rotation ticks, each row followed by its count of ticks
The counts run from 0 to 106.
[  1  18  -3  10  -6  -7   4  -6  12 -18 -15  -4 -13 -34   6  12   5  10
  17  -5  18  -9  34   3   4   7 -12   2   9  25  23   8 -21   5   4   4
  12   9  26 -23   0  -2   6   9 -19  -3   0   1  -2 -12  -7  10  -6   5
  31  -3  -9 -27  -5  -2   8   4   3   5   5 -10 -16   5 -12  -1 -12 -19
 -12  -2   5   5 -11  22  -7   3  -1   6 -16  -1  -1  -8 -15]	10
[ -8   6   6   3   0 -10 -15  -5  19 -15 -19   1 -11 -42  13   7   1   9
  17 -11  37  -3  26   7   7   1  -7   5  11  19  10   9  -2  13 -10  -4
   4  19  14 -17  -2   6   6   9 -22  -2  -4   3  -9   5   1  17 -13  -7
  21   0  -8 -26  -5   9  -2   9  -8   9 -10 -16 -19  -2 -19  -7  -7  -4
 -13  -3   4   9 -20  15  -7  15 -10  -6 -12  10  -4   2  -7]	53
[ -1  22  -8  -3   6  -3   8   1   9 -11 -25 -15  -3 -32  -6  10  13   2
  12  15   5  -7  20  20   1  20  -1   7  13  26   9  -2  -3   5  -7   1
  29  25   8  -8 -13   3   5   9  -4  20   7   3   3  -5  -5   9 -13 -13
  13  -2 -10 -28  -4  -1  -1   2 -14 -14   3 -13 -29   2  -6   6 -12 -18
 -22  -6   8   1  -3  23  -5  13 -10   1 -19  -7  -5  -3   2]	27
[  1  16 -10  -3   7 -11   3  -5  -2  -2 -12 -11   7 -29   1   0  18   4
  12   5   6  -7  15  18  14  29 -12  11   9  27  13   5   3   9   7   3
  33  30   3 -18  -3  -4  13   7 -15  19   0   2 -19   8   9   3  -4 -16
  12  17 -15 -21  -7  -4   2  16 -18  -2  -2 -11 -27   3 -16   1  -9  -6
  -7 -12  20   0  -9  20 -16   6   4   3 -10   7 -17   1   7]	76
[ -7  17  -8   3   0  -5  -5  14  -5 -23 -19   0   6 -31  -1   6  -3  14
  21  -1   7  -2  11   9   9  10   2  12   8  22  13 -12  -2   3  -1   4
  27  19  15 -10   3   8  18   7 -23  22  13  12  -9   9  -5   6 -20 -13
  13  19  -7 -21  17  -1   6 -10   6 -20  -8 -19 -30  -9  -9  -1 -14 -16
 -25 -15  12  15 -12  15   6   7 -16   3  -6  -6  -1   2   5]	23
[-17   9   4  12   6  -2 -23   1  11 -25 -14   3   2 -29   1   2  -1  19
  23   4   2 -11  17  19  15   9   0   7  19  27   4   0   6  11   6   2
  21  20  14 -20   2   6   9  15 -15   5  11   2  -8  -4   4  11  -6  -8
  22  13  -1 -29  17  -1   6 -12   7 -12   7 -17 -24 -12  -9  -9  -5  -5
 -14  -7  12   0 -16  16   3  14  -7 -11 -11   1  -4  -1  10]	100
[  8  21 -18  -7   6  -4  -5   5  -3 -18 -11 -12   8 -22  -5  -2  17  11
  24   8  10 -14   7  16  10  17  -3  12   7  28   1  -3 -12   2 -11   8
  23  35  -2 -19  -2   4  26  13 -26   8   1  -1  -1   2  -7  -2   0  -4
   6   8 -11 -14   6   9  -4   7 -12 -17  -1  -9 -25   8  -3   8 -20 -15
 -25  -2  12   8   1  21 -13   4 -10   4 -17   4  -1  -6   0]	31
[  7  14  -6   8  -1  -3 -15  -9  10 -27  -3  -2  -5 -12  15  -4   8  21
  20   4  10 -20  26  10   2   6   0   7  -4  21  14  15 -20   9   0  17
  27  19  17 -18  -2  -7  14   5 -11   2  -8  -2 -11  -7   1   7   6   9
  19  10  -5 -25  13   7  10   0   8  -1   0 -12 -12  -2 -13   3 -13 -30
  -8  -3   7  13 -16  29  -8   2  -9  14 -11  -4  -4 -16  10]	90
[  7  12 -14  10   4  -6 -14  -2   4 -22   2  -1  -5 -11  15  -3   6  20
  23  -1   3 -24  22   6   9  11  -3   5   7  28  13  19 -19  12   0  15
  28  19  13 -26   0  -3  13   6 -12   6  -2  -8  -5  -3   3  12  12  -1
  10  10  -4 -13  12   2  11   1   7   3   4 -11 -19  -5 -13   6 -13 -31
 -14   0   8   2 -19  26  -7   7 -10   7  -5  -7  -5 -11  13]	91
[-14  10   3   4  11  -8 -17  -2  16 -10 -13   3 -12 -35  10   5   1  13
  21 -16  29 -14  19   3  11  11  -5   2  19  21  12   8   1  16  -7 -10
  12  15  10 -19   0   7   6  10 -22  -2  -2   3  -6   2   5  21 -13 -16
  16  -2  -6 -20  -8   9  -7   0  -9   8 -10 -21 -27   2 -14  -4  -7  -6
 -22  -2   6   2 -23  18  -3  15  -9 -13 -14  11  -7   9   1]	52
[ -1   2  -8  -1   6  -9 -17 -11  14 -15 -13  -5  -6 -22  11  -4   7  15
  16  -3  15 -15  28   8  -7   9   6  16   1  23  13  19  -8  13 -23   5
  33  19  20 -12  -5  -6   7  -3  -8  11  -3  -6  -6  10   8  13  -5   7
   7  14  -5 -22   2  14   1  14 -10  -3  -6  -9 -12  -6 -17   4 -17 -15
 -15  -7   0  16 -18  16  -8   6 -23  14  -9  -7 -13  -9   3]	46
[  5  14  -2  -9  12 -11  10  -9   8  -7 -19  -4  -3 -30   0 -10  21   6
  14  11  16  -8  24  14  -8  18  -9  11  15  19  15  12  -5   8   3   2
  30  36  14  -7  -9  -5  11  13  -7  17  -4   1 -10  11   5  -9  -4   7
  12  10 -17 -25  -7   1   0  17 -13  -1  -1  -7 -18   1 -14   4 -14  -8
   2  -7   7   9  -2  23 -23   8  -4   1 -18   4 -11  -7 -13]	78
[  2  24  -5  -5  -9   6  -5   7  -5  -9  -8 -16  -7 -30   4   7  15  14
  13   3  15   9  15  19  -2   9  -5  17   5  18   9 -10 -10  12  -3  11
  21  27   1 -27   4  -4   8   6 -17   6  -1  10 -14   7   7   8  -4  -8
  10  13 -15 -22   7   1  15  -8 -15 -10  -8 -18 -29   5  -4   7 -11  -8
 -21 -15  20   5 -12  26 -11   1 -19  -1   2   6  -4   3   0]	72
[ -1  19  -3   8  -2  -3 -10  -4  10 -21 -24  -7   5 -34  -3  13  -5   8
  16   5  21  -2  24  12   4   3   0   0  12  30   3  -5  -1   2  -7   3
  21  15   6 -34  -2   8   4  11 -16  11  11  -1   4   1  -9  15  -3  -7
  24   5  -9 -23  -3  -3   5  -3 -12  -5  -1 -13 -30   4 -16  -9 -11  -7
 -19  -4   9   3  -8  16 -11  14 -14  -6  -5 -13  -8   1 -12]	104
[ -4  22  -9  -1   4 -14   4   5  10 -10 -12  -4   9 -18   9   8  20  23
  15  -3  26   0  14  13   5   7  12   6   3  15  16  -5  -1  12  -7   6
  24  23  20  -2   7   4   6  12 -26  14   8   3 -22  12  -9 -12  -3  -9
  15  14  11 -20  -2   9   3   1  16 -16  -6 -18 -19  -8  -5   5 -12 -12
 -14 -18  16  15 -18  12   6  -2   3  18 -17   1 -10  -8   5]	66
[ -5  21  -1  12   5  -2 -10   1  12 -23 -23  -1   1 -33  -4  19  -2   9
  14   9  12  -1  23   6   4   8  -6   1  21  32   5  -2  -6   6  -4  -3
  19  19  15 -24  -3   7   6  14 -16  12  13  -2   7  -5  -9   8  -7  -6
  21   9 -12 -23  -5  -3  -1  -7  -6  -7  10 -12 -31  -3 -14  -5 -15 -14
 -19  -3   7   3 -12  17  -4  16 -14  -3 -12 -12  -6   7 -10]	103
[ -2   5  -6  -8   6 -10  -6 -13  20 -18  -9  -4  -9 -13   7 -12  21  16
  18  -2  15  -3  24  22  -1  11   9  18  16  22  19  -8 -29   7  -9  -5
  24  18   3  -8   3   1  12  12 -19   1 -10  -6  -4   7   1   3 -10  11
  12  13  -9 -31  11  11   6   3  -4 -12   0 -15  -7  -4  -2  12 -10 -13
 -13   0   6  21  -8  30  -2   4  -8   4 -14  10   8 -11   0]	38
[-16   6  -4   3  14  -8 -12   4  12 -14 -10   8  -7 -34   8   3   6  15
  22  -9  22 -20  15  -4  15  14  -7   5  17  22  13  16  -3  17  -4 -11
  21  22  13 -14  -3  12  18  14 -23   4   7  -1  -6  -1   9  16  -9 -11
  12   0  -7 -16 -12   9  -9   9   1   3  -3 -14 -21  -6 -16   1 -18 -15
 -19   4   2   5 -22  22   1  13  -9  -7 -19   3  -6   5   5]	51
[ -6   8   1   2   4 -11  -1  -8  11  -8 -14  10   1 -27   4   3   0  14
  14   1  26 -12  22   5  -3   9   0   5   8  27  18  17 -13   6 -12   4
  26  27  21 -21  -2  -2  12  13 -21   5   5  -6  -7  11  13   5  -9   6
  16  13 -14 -15  -5   1   1  21  -6  14 -13 -12 -19  -1 -22  -2 -17  -4
   0  -8   5  15  -7  17 -26  12 -14   7 -21   1 -11  -1 -12]	2
[  7  23  -6   9   7 -15  -6  -4  11 -10 -20  -3  -3 -24   6   7  11  19
  17  -4  31  -1  34  16  -6  -2  -8  -1  22  14   7   0  -1   9  -4   1
  11  20  13 -33  -5   5   8  13 -20   9  -6  -1  -2   5 -13   5  11  -6
  17   6   3 -24 -22  10  10  -2   2   2   1  -5 -18   8 -15  -6 -11 -11
 -19  -7  12   6 -21  13 -12   5   2   4 -12  -3 -13  -3  -7]	61
[  9  22 -15 -10  -2  -4  -5   4   4 -23 -22 -14   6 -22  -7   2  16  10
  23   8  11  -9  13  20   0  10  -2  14   5  23  -5   4 -12   3  -6   9
  26  31   5 -18 -15  -2  25  10 -11  -1  -4   3  -3   2  -5   1  -2   6
  10   3 -11 -21   7  13   1   5 -19 -17   1  -6 -19   4 -10   9 -19 -11
 -23  -5   9  12   3  19 -21   3 -15   7 -17   3   4 -11  -5]	30
[ -8   2  -3  -2   8  -6  -5  -8  12  -9  -3   6   2 -26   5   2   1   9
  23   5  21 -16  21  -3  -4  18   3   7   4  34  16   9  -9   9 -14   0
  33  26  24 -15  -2   1   4  17 -18   4   8  -1 -10  14  14   8  -9   4
  20  11 -17 -12  -1  -3  -1  11 -10   9  -4 -17 -22  -6 -22  -4 -14  -6
  -3   0  -1  11  -6  17 -23  18 -13   1 -20   1  -5  -4  -8]	3
[ -6  11  -8   9  16 -10  -3  -5  11 -18  -6   9   1 -34  12  -3  -7   6
  14  -6  24 -23  21  -2   2  17 -10   3  12  21  12  16  -8   7 -12   4
  21  18  21 -19   3   8  10  -8 -20  20   7   4  -6  13  -4  17  -5  -6
   9   7   1 -15   5  -1   9   4   0  12   4 -16 -25  -4 -13   3  -8 -18
 -10   5   3   9 -21  21  -3  14 -21   1 -13  -3  -2 -14  -6]	95
[ -2  15   1  11  -6  -7  -3 -10  14 -13 -15  -8 -12 -29   6   6   7  13
  18  -2  25 -20  32   7  10   9 -10   1  12  26  26   8 -15   2  13   9
  14  12  21 -25   1  -4   3  21 -16 -12   2   0  -3 -12  -6  18  -3  -9
  33   0  -7 -30  -6   2   2   2   4   4   0  -8 -19  -1 -17 -12  -7 -14
 -12  -1   7   3 -14  22  -4   5   6  -3 -18   7  -5  -4  -2]	9
[  1  19  -4  13  18  -8  -3   5   8 -21 -27   6   0 -27   2  -9  12  17
  17   2  21 -10  26   9  -3   4 -11   1  21  17  18   9   3  12   6   4
  25  16  29 -12  -3  -1  13   5 -13  17  11   8  -1  11 -13   4  -9   2
  10   9   6 -31 -11  -3   5  -4  16  -7   4  -9 -23  -5  -6   5  -1  -8
 -13  -4   7   5 -16  15  -3  -2  -8   5 -22  -9  -2  -9  -6]	18
[  1  16 -13   2   0 -13  -4   4   8 -10  -8  -6   7 -17   7   4  13  25
  20  -6  30  -5  16  19   2   1   5   6   4  17  13  -9   1  11 -10   8
  20  25  19 -16  11   4   9   8 -29  10   3  11 -20  22 -11  -4  -1  -9
  16  17  10 -20  -5  11   6   6  13 -15 -11 -18 -22  -3 -14   1  -9  -9
 -17 -11  20  15 -19  14  -4  -1  -2  11 -11  -2 -15 -11   0]	65
[  7  18 -10   3   0  -9 -10  -4  12 -24 -19 -10   9 -23  -6  16  -3  10
  23  11  18  -5  18  11  -1   1  10   8   1  29   0  -3 -10   4 -18  12
  21  24  17 -22  -1   2  10  10 -15   8  12  -1  -3   4 -17  -3  -5   2
  25   8 -10 -24  -1   9   4  10  -7 -19  -1  -7 -17  -1 -14  -6 -18  -6
 -16  -6   7  12  -5  15 -13   9 -13  14 -13 -16 -10  -9 -12]	106
[  8  19  -7  14   8 -13  -6  -1   8 -14 -13  -2   3 -18   8  11  16  20
  17   2  16   1  31  11   5   3  -8  -2  21  19   6  -3   2  12  -4  -1
  15  20   8 -33  -5   3   4  16 -17  12  -3   1   1   0  -8   8  15 -13
  19   2   5 -26 -21  11   5  -6  -1  -2   3  -2 -24   7  -8   0 -10 -17
 -17  -4  18  -5 -24  19  -7   3   9  -2 -13  -9 -20  -4  -1]	60
[ -6  16  -9  -1  14 -16   8   9   3  -6  -6  -2   5 -26   5  12  20  20
  17  -4  22  -1  15  14   2  16   4  12   9  19  18  -4   1   9  -6   5
  31  23  18  -5  13   6   7  12 -20  19   9   5 -15   9  -1  -4  -6 -19
  13  10   2 -19  -8   1   4 -10  12 -18  -2 -27 -27 -12  -7  12  -9 -15
 -13 -10  19   7 -17  22   5   3   3  11 -10   0 -13  -5   9]	67
[  3  13 -14   8  -6  -4 -12  -8  14 -23  -6 -10  -6 -24  10   7  -8  11
  26  -6  23  -6  31   3   2  13  -7   2   4  30  21  -4 -16   6  -9  10
  11   7  13 -36   4  -1   1   4 -16   4   2  10  -2  10 -13  18   6  -2
  30   0 -10 -24   3  -1  17  -5   0   5   2 -12 -24   9 -17  -5  -5 -13
 -14  -1  10   2 -14  22 -13   7  -8   0   2  -5  -6 -12  -8]	12
[ -8  -5 -13  -4  10  -6 -21 -11  14 -18  -1   1  -6 -14   6  -3   7  16
  22  -4  14 -15  21   4  -3  13   6  15   3  28   9  15  -5  16 -24   1
  31  23  14 -11   4  -1  14   4  -5  10  -1  -3 -11   8  12  15  -1   2
   5  10  -5 -19   7  11  -4   2  -9  -9  -7 -10 -18  -5 -13   9 -21 -14
 -15  -1   0   9 -22  17 -15  11 -15   5 -10  -6 -14  -2   6]	47
[  6  23  -7  -4  -4  -4  -7  -1   4 -16 -26 -18  -4 -28  -2   1  19  10
  18  13  16  -8  20  30  -5   7  -4  12   9  21  -3   1  -3   4  -5  13
  24  29  -1 -22 -15  -2  10  10  -7   3  -9   4  -6  -1  -8  13  -6   1
   8   7  -5 -30   3  10   7   6 -19 -14  -1  -3 -25   5  -7   0 -13  -8
 -23  -8  14   7   1  20 -22   4 -17   2 -13   4  -3  -9  -5]	29
[-13  17   9  15   5  -3 -19   2  14 -22 -27   2   5 -37   0   5   0  18
  15   5  10  -9  22  23  16  -1  -3   5  19  25   8   7   2   8  12   3
  14  19  15 -20  -4   4   9  18 -15   5  10  -4  -2 -13  -1  14 -11  -9
  23  13  -1 -33   5   1   4  -6   6 -11   1 -15 -25 -10 -14  -8  -7  -2
 -15  -4   6   3 -19  22   0   8  -6  -7 -16  -3  -4   2   0]	101
[  9  24 -19   4   5 -11  -2   6  11 -18  -6   0   4 -19   6   8   7  18
  25  -5  28   3  20   4 -12   7   3   5   9  19   7 -11  -8  13 -19  -1
  19  24  13 -25  10  10  10  10 -29  16   1   9  -7  21 -10  -2   9  -2
   9   9   0 -15  -6   6   6  -1   1  -7  -5 -12 -26   3 -10   3 -17 -16
 -18 -11  15  10 -20  20 -13   3  -7   7 -12  -9  -9  -8  -4]	63
[-13   6   1   7  11 -10 -17   3   8 -16 -15   5  -6 -24  10  -3  11  24
  19  -6  26 -26  21  -3  13   6  -5   7  12  23  10  23  -1  14  -4  -1
  22  23  21  -9  -5   8  23  14 -16  -1   1  -6 -10  -4  10   9 -11  -6
   8   3   0 -22  -7  13 -10   7   3  -4 -11 -11 -20 -10 -18   4 -15 -14
 -15  -4   1   7 -23  16   2   5  -6   6 -21   8  -7  -2   9]	50
[ -7  23  -2   3  -5  -2 -11  14   1 -27 -21   0   6 -25   3   1   5  15
  20  -1  19   0  11  17   3   3   0  13   8  20   9  -5  -7   5   0   8
  22  22  23 -12   5  10  19   6 -21   8   9  10  -9  11  -9   3 -21  -8
  12  19  -4 -26  15   3   6  -7   4 -18 -11 -15 -28  -7  -9  -3 -12  -8
 -27 -12   4  22 -15  22   2   3 -22   7  -7  -7   6  -3  -8]	22
[ 11  17 -11   9  -5 -14 -21  -5   2 -25 -14  -9   1 -24  10   0  -5   9
  25  -2  23  -6  34   6   8   4  -7   4  -3  19  17   1 -10   7  -7  16
  10  13  17 -34   1  -5   8   4 -19   3   0  11  -8  14 -19  13   4   2
  30   8  -4 -31   7   2  19  -1   1   0  -1  -6 -20   6 -19  -4  -8 -12
  -8  -7  11   9 -18  14 -12  -1  -8   9  -2  -7  -7 -15   2]	13
